In the rows, 128 means zero.
Rotation paths and how fast each direction turns (degrees a step)
Each turn is a multiple of 5 degrees from 10 to 175, or 0.
Each row of a path follows its step; steps can be skipped.

step 1: [126 123 126 124 128 129 118 125 133 127 126 137 129 119 140 128 122 122
 116 126 138 128 141 132 127 129 129 119 126 124 131 128 128 125 118 116
 134 125 126 126 125 128 123 128 132 124 125 128 128 131 137 138 131 131
 120 114 129 132 127 123 126 130 148 121 121 134]
step 3: [123 132 126 133 120 125 132 138 139 131 130 131 119 131 130 133 126 132
 134 138 127 123 122 126 133 121 141 122 122 136 127 130 136 132 126 127
 131 128 125 117 132 141 129 124 120 129 132 117 125 136 133 133 135 137
 125 120 133 134 130 126 146 132 125 128 133 138]
step 4: [122 128 133 145 122 128 136 121 127 123 132 125 122 123 130 122 122 140
 130 132 135 130 120 132 123 124 141 135 133 127 126 130 128 123 121 129
 129 134 127 124 137 132 117 132 128 132 119 120 134 118 135 126 123 129
 124 133 128 130 123 116 127 138 125 129 132 142]
step 14: [115 126 126 130 126 128 119 122 133 121 131 120 132 128 126 121 125 133
 127 122 132 138 139 121 135 131 134 123 122 126 123 118 123 118 114 124
 130 135 125 132 125 133 126 140 123 127 137 120 129 124 125 125 134 127
 115 125 134 135 137 119 134 130 131 119 127 135]
step 19: [130 126 118 141 117 126 133 132 133 142 125 132 121 135 127 126 110 127
 129 123 131 122 134 132 129 122 132 128 125 126 127 131 137 128 127 128
 134 136 123 114 129 132 131 132 122 131 118 126 131 121 131 125 139 122
 116 126 131 128 131 126 142 131 126 125 131 129]
step 21: [125 130 135 124 129 126 125 118 125 124 134 122 129 127 133 127 122 138
 135 122 134 123 133 132 127 121 136 129 124 126 124 134 126 123 113 128
 131 136 130 140 132 134 114 129 128 126 119 112 127 133 134 116 139 135
 132 131 125 128 135 121 126 136 127 126 121 136]
step 22: [119 132 129 121 135 135 118 129 141 119 125 124 139 134 127 131 131 143
 129 133 129 129 130 126 132 128 124 120 129 129 129 119 133 130 122 134
 140 125 120 126 131 125 119 123 117 119 127 123 125 127 125 120 129 126
 121 126 137 127 125 124 130 146 126 122 125 138]
step 25: [127 126 136 136 129 131 128 120 131 130 138 133 128 127 129 125 119 125
 132 123 128 122 136 130 122 118 133 118 122 132 137 129 118 131 111 121
 132 121 135 116 122 126 124 130 139 121 121 128 122 124 123 125 135 127
 115 131 127 132 120 132 134 126 132 138 128 123]
Speeds:
[126 130 128 127 128 129 127 128 128 126 126 128 127 127 131 129 130 127
 126 127 127 127 127 128 130 129 126 129 127 126 129 134 128 129 129 129
 127 130 128 128 130 125 125 128 130 126 128 127 127 129 128 126 130 131
 126 128 131 128 125 128 127 128 129 129 124 127] => 70
[126 127 130 125 128 129 129 129 126 124 126 127 128 129 127 130 128 128
 130 128 130 131 129 128 128 130 128 128 128 128 126 128 128 126 126 131
 128 130 127 129 129 128 127 126 125 128 128 132 127 128 126 128 131 127
 127 132 126 127 128 127 129 126 127 128 126 130] => 45
[126 129 128 128 128 126 129 128 128 127 129 126 130 126 128 133 130 127
 126 130 128 130 128 126 130 130 128 128 128 127 127 127 126 131 125 127
 129 126 126 128 128 129 132 126 128 128 131 128 126 129 129 130 129 127
 128 126 130 127 126 129 129 130 130 127 129 131] => 170
[126 131 128 126 127 125 130 128 127 128 128 130 131 128 128 127 129 129
 128 126 128 130 128 125 127 127 128 130 129 125 128 128 128 127 129 127
 129 130 126 128 130 127 128 131 127 128 124 127 127 124 127 126 126 125
 127 126 128 126 129 126 129 128 128 126 131 127] => 145
[128 126 128 128 128 129 124 127 125 126 129 127 130 131 128 126 129 128
 126 127 129 130 127 129 129 126 127 124 131 128 132 129 126 130 130 128
 128 126 126 129 127 129 129 127 130 125 128 129 124 127 129 128 126 129
 126 126 126 128 129 128 130 126 127 128 126 127] => 45
